The rows below fall into families. The same turns and mirrors carry the whole set onto itself and the rows of a family onto each other. For each named row, which other rows are in its family? Write them in the order they are listed.
These 16 rows form 4 families of 4 rows each.
Danez: [-24 -14  40  35   9 -32 -29 -15  21  -1 -45]
valil: [ 16 -30  11  22   5 -27  16 -37  -1  32 -25]
rimed: [ 19 -13  -5  32  17  -6  12   3 -18  18 -27]
Veri: [-35  10  20   1  20 -17 -23  -1   3  -8 -45]
rul: [ 15 -17  -9  17  24  -9  21 -43  -7  14 -31]
dab: [-40  14  20   1   0 -25  -9 -17   7  -1 -57]
ligun: [-19 -12  23  20  12 -33 -30 -39  16 -10 -62]
Sibul: [ 23 -34  -9  20  13  -4  -1   5  -2  28 -38]
lipa: [  4 -19  -3  46  22 -11  11   0   1  33 -27]
Pav: [ 18 -27  -3  -2  14  -9  16 -20 -11  28 -39]
punik: [ 24 -27 -15  43  19 -14  -8 -12   5  16 -33]
gofe: [-45  14  22  16  17 -33  -8 -24   7   8 -36]
Bugag: [-17  -8  33   0  10 -33 -36 -14   3  -8 -55]
Ved: [-26  -6  30  20  -5 -25 -27  -6  17  -5 -64]
vul: [-39  11   3  19  19 -16 -19 -15  19 -12 -42]
Pifoz: [ 32 -24   9  16   4 -18  11 -22 -19  18 -31]

Same family as rimed: dab, Ved, Pifoz
Same family as Veri: Sibul, Pav, Bugag
Same family as lipa: Danez, valil, gofe

The rows below fall into families. The same turns and mirrors carry the whole set onto itself and the rows of a family onto each other. For each named row, which other rows are in its family? Write them in the order they are listed.
These 32 rows form 4 families of 8 rows each.
netof: [ -6 -38   2 -10 -25 -13 -15   6 -46 -28 -31  27   5  11 -17 -22  19   5
 -33 -13  -5  38  15  27  21  14   5   9 -14  16  -9  14   8  -7  -8]
Rik: [-30 -20  14   5  -2  16  -4   8  -3 -24   7  13  -4   5 -19  25  34  40
  30  -5  13  24   9  13  17  -7 -19  25 -20  43  11  10 -11  -7 -19]
mubo: [-32 -29  22  -1  13  31  -1 -45 -29   7  -9   6   5  -4 -20  22  20 -10
  -9 -20   4  22   8  20 -10  20   3   3   2  33   7 -22 -39 -12  25]
vepe: [-12  -8   1  -2  33  -7   9 -21  -5  13  -8  25  -2  15 -19  38  20   9
 -35 -14  -1   9  21   4  -5   2  32   5   4  43 -23   5 -14  -2  24]
tifi: [-20 -19  12   1  10   3   7  -6  21 -22  12  14   1   2 -15  24  23  32
  27 -19  17  13   8  13  18   1  -8  22 -25  44  -3   4 -10 -30  -9]
ribi: [ -4 -27  17  -8   1 -13  -1 -19 -54  16 -39 -17  27   8   5  -6  13  -4
 -19  -5 -24  17   5  33  -4   3  23   7  -2  -4   5 -19  14  20  40]
zar: [  7 -21  17   7   6 -22  -8  33  -4  -8 -19 -10  -5  12   4  -6  42  27
  27  -4  -6  36   9  30  17  -4 -16  22 -10  -7  -3   6  44   7 -13]
ropum: [  5 -26   8  -2   4 -30  -1  30   9 -10 -28  -7  13  19  -1   9  31  28
  21 -14  -8  15   9  23  24 -10  -4  19 -26 -18  -1  13  44   9  -3]
nofit: [-12 -39   6   9 -12 -12 -22  10 -28 -20  -8 -17  15   2   7 -24  38   8
  32 -11  17  44   5  30   8  11 -25  21  -6 -13  16 -16  31   1  -4]
Voki: [-22 -14   1 -11  26  -3  -6 -18   0  12 -17  16  -2  20 -20  30  16  -7
 -42 -15 -15  21  21  15  -3 -12  26  13   9  34 -32  20 -15  -3  21]
rotez: [-25   4  10 -15  28 -15  -1 -17  22  -1  17 -15   3  -8   1  28  35   0
  14  -7  20  26  17   8 -21  -3  -6   5  28  10  -4 -28   8  18  17]
pivas: [-14 -21   5  -7 -12 -15 -25  -5 -17 -40   7 -14  20 -14  -5 -20  40  14
  19 -21  29  39   8  30  -1  19 -25  14 -11  -1  17 -27  14   8 -16]
fol: [  3 -12  24   3   4 -16  -3  27 -13 -16 -40 -19   4  30   5   0  17  35
  11  -4  -7  19   1  25  27  -9   1  16 -15   8   1  22  43   4  -6]
gek: [-16 -13   5 -19  18 -14  10  -6  -2   8 -20  22  -9  21 -16  28  12  -8
 -37   2 -12  27  22   3   5  -6  20  -4  25  27 -32  14   4   2  24]
fomo: [-13 -12   4  -3  30 -16   8  -8  20   3  20  -9 -11  -5  -1  35  39  19
  33 -11  27  18  20   4 -12   5 -17  24   8   9  -1 -12  15  17   6]
kunet: [-17 -16   8   7  14   0   3  -2  18 -12  15  10 -24  -8 -18  29  37  31
  22 -17  22  14  17   6   7  -8 -11  24 -22  48   0  -7  -9  -5 -14]
Mun: [-18 -26  10  -2  18   9 -13   4  19 -13  13  10 -14   6 -13  25  36  25
  35 -17  13  20  13   4  13  -5 -24  22 -22  43  -3  14  -9 -14 -15]
dumo: [ -6 -37  14  -3  12  -3  -9  -6 -46  21 -50 -15  20  11  -1   7  23 -12
 -17 -13 -20  28   8  28  -4   6   9   1   4 -27   9 -13  16  22  32]
ziv: [-35 -26   5  -6  13  10  -1 -35 -34   9 -11   9   6  -4 -22  22  21   0
 -24 -16   9  14   9  14 -15   4  18   1  -3  53  -3 -27 -30  -1  38]
suv: [-30  -8  20 -13  39  -7   5  -7  33  11   8 -11 -13 -13  -6  30  30   1
  23  -3  13  24  15  12 -14   9 -11  24  13  -6   3  -9  11  12   9]
kolor: [-13 -32  12  -3  -5  -2 -17  -1 -14 -28  -5 -17  23  -8  -3 -19  28  -7
  34 -11  10  41   7  42  -5  19 -26   6 -21  -6  19 -27  26 -11  -7]
Gare: [-23 -31  19 -11   3  30  -5 -30 -34  16   0   8  12 -11 -21  28  32   7
   2 -20  19  17  19  10 -12   6  -2   2  -2  33   9 -24 -36  15  39]
viko: [ -7 -32   4  -8  -7 -22 -14  -5 -21 -24   1 -12  12 -10   9 -21  32   8
  36  -8   8  32   4  27   6  27 -28  13 -18  -6  20 -30  26   2  -8]
Gire: [ 10 -22  29 -11   6  -1  -1  -8 -40  21 -43 -22  22  13   6   0  24   1
 -14 -15  -5  13  13  19  -3   4  21  -6   5  -3  -7  -8  16  24  51]
loguz: [  4 -27  21   3   8 -28  -9  28  -5  -5 -20 -19  12  27   9  -7  30  25
  22   1 -12  16  -5  39  18  -8 -12  18 -13  -6  -5  19  36   7  -7]
Fogef: [-24  -1  11 -14  34 -17   3 -17  28   5  17 -11  -6  -2   6  36  31   4
  22  -5  21   9  21  25 -13  10  -9  24   8  15  -8 -15   8  16   1]
tuzi: [ -6 -33  20  -4   4 -10 -12  -3 -54  12 -49 -14  24  17  -1 -13  29  -2
 -17  -3 -21  37   5  39  -7   7  13   1   7  -4  -6 -12  21   9  37]
dezu: [ -3 -38  -4  -2 -20 -11 -15 -12 -42 -23 -40  16  27  18 -19  -9  21  -1
 -31 -26 -19  30   2  32  27   4   5  -4 -24  21 -12  -7   1 -21   2]
pimog: [ -4 -46  -3  -4 -17  -9 -24  -9 -49 -15 -31  14  17  11 -16 -27  17  -1
 -29 -15 -28  45   5  14  23   1   4   3 -14  10  -3   3   1 -15  11]
lum: [-25 -26   8 -12  12  23  -5 -43 -32   9  -7  13  -2  -8 -14  28  24   1
  -8 -26   3  20  22   1  -5  10  11  13 -15  41   7 -26 -33  -1  33]
pekem: [-13 -36   0   7 -13  -1 -23   0 -55 -10 -38  14  25  22 -13 -20  19  -3
 -34 -10 -14  36   3  31  18  10  23   1  -7  22  -5  -2   0 -14  12]
delar: [-22 -17   2 -16  21 -18  10 -18   5  15 -26  23 -10  10 -24  40  22   8
 -42 -18 -13  11  13   0  15  -8  20  14   5  22 -29   7 -12   1  18]

Same family as suv: mubo, tifi, ropum, dumo, kolor, dezu, delar
Same family as fomo: vepe, zar, nofit, kunet, ziv, tuzi, pekem

The rows below fall into families. The same turns and mirrors carry the whole set onto itself and the rows of a family onto each other. For each named row, which other rows are in its family? Write them in the order they are listed.
These 20 rows form 5 families of 4 rows each.
Pegim: [ -5 -23  29   7  11  10   8 -15  11 -13  13  34  -4  -4 -10 -25 -40  -8
 -28  21   9 -14   4  -2  -1  -1  -8]
Litib: [ 16 -13  -4  18 -25   7   6   6  13 -16  10   9  -1  27 -14  16 -12  16
   0  16 -43  11 -43 -24  18  -4  14]
zopi: [  5 -10 -25   2  -7  -8   1 -21  -6  15  16 -21  11  -4  -2 -13 -13  39
  19  -5  18  11 -24  17  -5  21  14]
bipuv: [ 27   7   4   2   5 -17 -47 -12 -16  -8   7  -2  32  12   4  -6  -3 -11
   8   4  -8 -25 -10  25  42  -1  25]
Gopu: [-11  -9  26  15  11   6  15 -33  14 -13  19  40  -7  -2 -14 -18 -37 -10
 -17  14  17  -9   4   2   4  -7  -7]
det: [-13  -1  18  12   8   5  20 -30  -5 -16  24  44  -8   1  -6 -21 -37  -8
 -17  16  18  -9   4 -10   6   5   4]
fevo: [ 22  20  -1  39  -3 -32 -35  -3 -11  11  -4   2  21   6  -9   6  -3   3
   3  18 -20 -27 -19  15  24   5  15]
moz: [ 24  -7  -3  -1  13  13  17   1  -9  13  -2 -36   4 -15  -8  -5 -27  24
  19 -13  -4   2   7  27   8  17  19]
supus: [ 18   5  -7  17  -8 -32 -51 -15  -7   5   8   5  32  14  -2  -6   6   3
   3  12  -8 -22 -30  13  29   5  17]
guvog: [ 26  -6  -1  -3 -13  28   7  -3  -2 -35  20   9  -2  25  -2  14 -15  -7
  11  -6 -33  11 -21  -8  43  -8  26]
kuru: [ 34  22   7  25  11 -15 -36   1 -22   5  -5  -7  18   3  -3   5  -9 -12
   6   5 -24 -33  -1  24  41   0  25]
delen: [ 18  21  16  -7  30  -3  32   1  13  -9 -21   6   6  15  -3 -21 -39 -23
  17  13 -20 -12 -17  28  -2   3 -22]
bap: [ 15 -20 -13 -25   0   6   3 -14 -16   5  12 -31  16  -7   4 -15 -18  28
  19 -15  13   4  -3  23   9  20  25]
Fer: [ 23   3   0  18 -12  21  17  15  -3 -24   9   7  -8  19  -9  19 -22   3
   4   6 -50   7 -23 -18  30  -2  23]
Salak: [ 15 -23  -5  -3 -27  13  -8  -9  15 -28  22  13   4  31  -3  12  -6   3
  11   3 -28  17 -41 -10  30 -10  19]
Vub: [  1  32  -1  12  17 -25  30 -18  12  -2 -13  19   6  23  -3 -19 -29 -10
  22  20  -9  -3 -39  12 -10   9 -23]
dako: [ 12   6   7 -40  20  -5  17   0  -4 -22 -10   4  21  23  19 -40 -33 -25
   9  12  -6  -8 -17  15   5  10  -7]
Zet: [ -8 -14  24   6   8   4  12 -14  -8 -16  16  34   0  -3   0 -29 -41  -6
 -29  25   8 -13   7 -15   1   8   2]
Sira: [ 10  -1 -15  24   2   0  15 -10   1  23   1 -23   1 -15 -16   2 -21  36
  19  -4   1   2 -12  22  -6  18  11]
Ked: [ -3  20 -11 -22   5 -24  18 -15  -5 -16   3  21  21  30  17 -38 -22 -10
  17  18   6  -3 -43   1  -5  17 -14]

Same family as Vub: delen, dako, Ked
Same family as moz: zopi, bap, Sira
Same family as guvog: Litib, Fer, Salak
Same family as det: Pegim, Gopu, Zet

